In the data rows, zero lies at 7.5, halfway between 7 and 8.
Here are some numbered points:
[ 9 12  7 10  5  8  1 15  6  3  7  6] 0
[ 8  8  6  9  4 11  8 14  2  3  6  0] 1
[ 9 12  8  3  6  8 12 14  5  5 11  6] 2
[11  4  0  9 10  6  7  3 10 13  7  9] 3
[ 1  3 11  9  7  9 11  6  8 14  7 11] 4
[ 5  5 13  9 15  8 10  6 11  8  5 12] 5
[ 6 10  8  9  2  8  2 11  7  6  8  2] 6
[12 13 10  4  3  9  5  8  3  3  7  0] 7
[ 7  0  3 10  7  3  7  1  9  5 11 13] 8
[ 6 13 10 15  8  9  7 15  9  2  4  0] 9
[ 8  4  3  6  8  4  5  2  8 10 13  9] 10
[ 5 12 11  8  7  7  6 10  6  5  7  8] 11
[ 7  6 14  9  9  4 13  6  7  9  9 11] 12
[ 6  6  5 10 11  6 10  2 10 11  6 15] 13
[ 7  2  5  8  8  4  7  0 10 14 11 14] 14
[ 4  8 11  5  5  6  5  8  5 11  6  2] 15
[ 8  5  3 10 11  3  4  8  7  6  7 13] 16
[ 3  2  3  9  8  8  6  2  9 11  8  7] 17
[ 3  7  5  7  8  2  7  2 12  6 14 12] 18
[10 11  9  5 11  6  9 15  9  9  4  0] 19
[ 5  4 15  7 11  3 12  7  8  4  9 11] 20
[12 10  8  4  8  8  7 12  3  3  7  7] 21
[ 6  8  5  5 11 14  9 13  2  4  6  2] 22
[ 1  3  5  7  7 10  7  6  1  8  7  8] 23
[ 8 14  7  7  4  6  3 12  5  4  5  0] 24
[ 5  6  9  8 11  6  7  6 11 11 11 13] 25
[ 9  4  8  7 13  6  9  2  8 10  6 10] 26
[ 7 14 14 11  1 13  7 12  6  5  4  0] 27
[11  2  5  8  6  9  9  0  9 14  9 12] 28
New points follow, each followed by the number of its nearest point above, looking only along the 2 directions in which the numbered points spread most.
[ 5  9  4  2  5  9 10  3  9  8 11 12] 16
[ 5  5  9 10  5  3  7 10 10  5  8 11] 23
[10  9  2  6  4 10  6 12  4  9  4  0] 6
[ 5 14 12  8  5  8  8 13  6  4  6  1] 9
[10 10  6  6  9 10  7  4  9  9 11 14] 16
[10  7  4  8 10  4  7  5 11 14  6 15] 18
[14  6  6  7  5 11  9  7  9 10  7  9] 23
[10  5  7 11  6  9  9  5 10  8  7  8] 23
[ 1  7  7  7 11  1  6  3  9 10  9 15] 13
[ 6  6 12  8  7  6 12 10  7  3  5  8] 11
[12 15  2  2  9  7  5  4  5 10  8  5] 23
[12 10  3  5  9  6 13  3  6 10  8 12] 16
[10  9  1  0  5 13 10  7  5 12 11  7] 23
